Here is a table of points, one per row:
[ 2.4 -1.   0.4  0.4  2.2  1.3 -0.9 -0.3]
[-0.7 -0.9  0.8  0.2 -1.   2.  -0.5  0.1]
[-0.2 -0.7 -2.2  1.   1.   0.6 -0.9 -0.4]
[ 0.3  0.2  1.1 -0.4 -1.  -0.3 -0.5 -0.3]
[ 3.2  2.7 -0.8 -1.  -2.1  0.1  2.6 -0.1]
[-0.7 -1.  -1.2 -0.3  2.3  0.1 -0.4  0. ]
[-0.9 -1.1 -3.  -0.7  0.8 -0.5  0.  -0.6]
[-0.1 -0.8  2.8 -0.6 -1.8  0.7  0.4  1. ]
[-0.8 -1.1  0.4  0.  -0.9  2.3  0.  -0.6]
[-1.5  0.2 -0.8  1.1 -0.5 -0.9  0.8  0. ]
[ 0.2 -0.9  1.1 -0.2 -1.8  0.2  0.7  0.3]
[ 0.7  0.6  1.8 -2.1 -0.7  0.9 -0.2 -2.7]
[ 2.3 -0.5  0.4  0.5  1.5  0.3 -1.7  0.5]
[ 2.4  1.   1.2 -0.8  0.6 -0.2  1.  -0.6]
[-0.3 -0.6  1.   0.2  0.4 -0.7 -0.7  1. ]
[-1.2 -1.1 -2.2 -0.7  1.7  0.   0.2 -0.6]
[ 0.  -0.1  0.9 -0.7  0.  -0.1 -0.4 -0.6]
[-0.1 -0.6  1.3  0.3  0.3 -0.9 -0.2  1.6]
[ 0.5 -0.6  1.5 -0.4 -1.5 -0.5  1.1  0.4]
[ 0.6  1.4  3.1 -2.3 -0.2 -0.9 -1.1 -1.2]
[-0.6 -0.5  0.9  0.3 -0.9  1.5 -0.9 -0.2]
[-0.2 -0.6  0.6 -0.6 -0.2  0.6 -0.3 -0.7]
[-0.1  0.2  0.7 -1.7 -0.4  0.7 -1.3 -1.9]
[-0.7 -0.8  1.1 -0.5 -1.6 -0.9  1.  -0.1]
[ 0.2  0.9  1.8 -1.7 -0.3  0.4  0.  -2.6]
[-0.4  0.2  0.2  0.8 -0.6  0.6  0.1  0.4]
[ 0.6 -0.9 -2.9  0.8  0.8  1.3 -1.6 -0.6]
[ 0.1 -0.3  1.9  1.1  0.2 -0.2 -1.4  1.4]
[-0.4 -1.3 -1.9 -0.4  0.4 -0.9  1.5 -1.5]
[-1.3 -0.8 -2.4 -0.7  0.7 -0.6  0.6 -0.5]
[ 0.7  0.3  0.2  0.6 -0.4 -0.3  0.7  0.9]
[ 0.5  0.2 -1.9  0.   1.   0.  -1.4  0.5]
[ 1.1  1.5  0.2 -0.8  0.1 -1.  -0.1  1.2]
[ 2.2  1.3  0.9 -0.3  0.6  0.1  0.3 -0.4]
[ 2.  -0.9  0.2  0.6  1.7  1.4 -1.  -0.6]
[-1.   1.2  0.5  0.6 -0.1 -0.7  2.2 -0.3]
[ 1.4  1.1 -0.6 -0.3 -2.7 -0.5  1.  -0.2]
[-1.6 -0.3 -0.5  1.3  1.1  0.3  0.2  0.6]
[ 2.3  1.7 -2.1  0.5 -1.7  0.5  1.7 -0.5]
[-1.4  0.3 -0.2  1.3  0.8 -0.1  0.5  0.5]
[-1.  -0.7 -1.5 -0.2  2.1 -0.9  0.  -0.8]
[-0.4 -1.7  1.   0.3 -0.7  2.5 -1.   1.1]
[-1.1 -0.2 -0.4  1.4  1.   0.  -0.2  0.6]
[ 0.8 -1.2 -2.9 -0.1  0.8  0.1 -0.4 -1.2]
[ 1.6  0.9  0.1 -1.2 -0.1 -1.   0.1  0.7]
[-1.6  0.1 -1.   1.2 -0.5 -0.9  0.5  0.2]
[-0.1  1.6  2.5 -2.1 -0.2 -1.1 -0.7 -1.5]
[ 0.6  2.3  2.4 -2.5 -0.8 -0.8  0.1 -1.8]
[-0.1 -0.4  0.8 -0.7 -0.4 -0.3 -0.8 -0.4]
[ 0.3  1.5  2.9 -2.2 -0.4 -0.6  0.1 -1.9]
[-0.3  0.4 -1.6  0.6  0.9 -0.6 -1.2  0.6]
[-1.2 -1.2 -2.9 -0.8  0.3 -0.6  0.4 -1.1]
[ 0.2  0.3  0.5  1.  -1.2 -0.3  0.3  0.5]
[ 1.6  0.5 -1.5 -0.3 -1.2  1.8  1.   0.2]
[ 1.2 -1.1 -0.7 -0.5  1.2  0.4 -1.5  0.8]
[-1.8 -0.6 -0.9  1.2  1.   0.7  0.6 -0.4]
[-1.4 -0.5 -0.8  0.9  0.9  0.   0.8 -0.2]
[-0.7  2.4  0.8  0.3  0.1 -0.6  1.8  0.7]
[-1.3 -0.4 -3.  -0.4  0.6 -0.2  0.  -0.4]
[-0.9  2.5  0.6  0.5 -0.4 -1.3  1.6  1.1]
[ 1.3 -0.8 -1.2 -0.2 -0.3  0.2 -1.8  0.2]
[-0.2 -0.5  1.4  0.   0.1 -0.6 -0.5  1.5]
[ 0.2 -0.4  1.4  0.1  0.5 -1.  -0.5  1.5]
[ 0.1  0.3  1.8 -1.7 -0.8  0.6 -0.2 -2.1]
[-0.6  0.1 -0.4  1.7  1.  -1.7 -0.4  0.9]
[-0.8  0.4  0.1  0.5  0.6 -2.2  0.   1.1]
[ 0.1 -0.6 -2.3  0.4  1.  -0.1 -1.1 -0.8]
[-0.6 -0.7  1.3  0.1 -0.1  0.3 -0.5  1.5]
[-1.1  0.4  0.4  1.2  1.1 -0.6 -0.4  1.3]
[-2.   0.4 -0.4  1.7 -1.  -0.2  0.7  0.5]
[ 0.6 -1.1 -3.1  0.4  0.9  1.5  0.3 -2.2]
[ 0.9  1.3  2.3 -2.1 -0.9 -0.6  0.2 -2. ]
[-1.3  0.4 -0.3  0.9  0.9 -0.4 -0.2  0.9]
[ 0.4 -0.8  1.5 -0.1 -1.5 -0.1  1.  -0.1]
[ 0.9 -1.2 -0.3 -0.3  1.2  0.4 -1.3  1.1]
These points spread out most along one direction. Where along it does each point below lie, from 0 to 99? 50 is the average, and the first point above lies past it.
[ 2.5  1.9 -1.7  1.1 -2.1  0.3  1.5 -0.2] 46
[-1.3  0.3 -0.6  1.2 -0.3  0.   0.5 -0.2] 58
[-1.5 -0.1 -0.7  1.6  1.2  0.9  0.3  0.9] 68
[ 0.   0.8  0.9  1.3 -0.6 -1.7  0.3  1.1] 44
[-0.8 -0.8  1.3  0.4  0.5  0.9 -0.5  1.5] 51
[ 0.2 -0.7  0.5 -0.7  0.   2.  -2.1 -1. ] 48
[ 0.3 -0.7  1.6 -0.3  0.5 -1.3 -0.9  1.7] 44
[ 1.1 -1.  -0.3 -0.5  1.1  1.4 -1.3  1.2] 58
[ 0.3  0.5  0.6 -1.3  0.2  0.9 -0.6 -2.3] 40
[-0.4  1.6 -0.1  0.3 -0.4 -0.9  2.2 -0.2] 44
[ 0.2 -1.   0.8 -0.1 -1.8 -0.3  1.   0.1] 41
[ 2.1  1.1  0.9 -0.7 -0.3  0.1  1.1 -0.4] 33
[-0.9 -1.2 -2.9  0.3  1.1  0.2  1.3 -0.9] 77
[-0.2 -0.2  1.1 -0.4  0.6 -0.5 -0.6  1.3] 46
[ 0.5  1.2  1.9 -1.7 -0.4 -1.4  0.3 -2. ] 24
[-0.6 -0.8  0.6 -0.7 -0.5  2.3 -0.7  0.1] 48
[ 0.4  1.5  2.8 -2.  -0.4 -0.5 -0.2 -2.2] 17
[-1.2  0.9  0.1  0.9  1.7 -1.3  0.   1. ] 58
[ 0.4 -0.2 -1.3 -0.5  0.  -0.2 -1.5  1.3] 60
[-1.7  0.5 -0.9  1.5 -0.3 -0.4  0.7  0.8] 62
[ 1.  -0.2 -1.2 -0.1 -0.2  0.4 -1.2  0.6] 58
[ 2.1 -0.5 -0.2  0.4  0.   0.1 -0.7 -1.4] 49
[ 0.  -0.8  1.2  0.3 -0.3  0.7 -0.8  1.6] 47
[ 2.3  1.6 -2.1  1.3 -1.9  0.7  1.7 -0.7] 51
[ 0.5 -0.5  1.6  0.2  0.1 -0.8 -1.   1.9] 44
[-0.8 -0.9  0.4  0.6 -1.1  3.1 -0.1 -1.5] 50
[-2.1  0.1 -0.8  1.1  0.5  0.   0.7  0.6] 64
[-0.7  1.5  0.2  0.6 -0.3 -1.2  2.5  0.2] 44
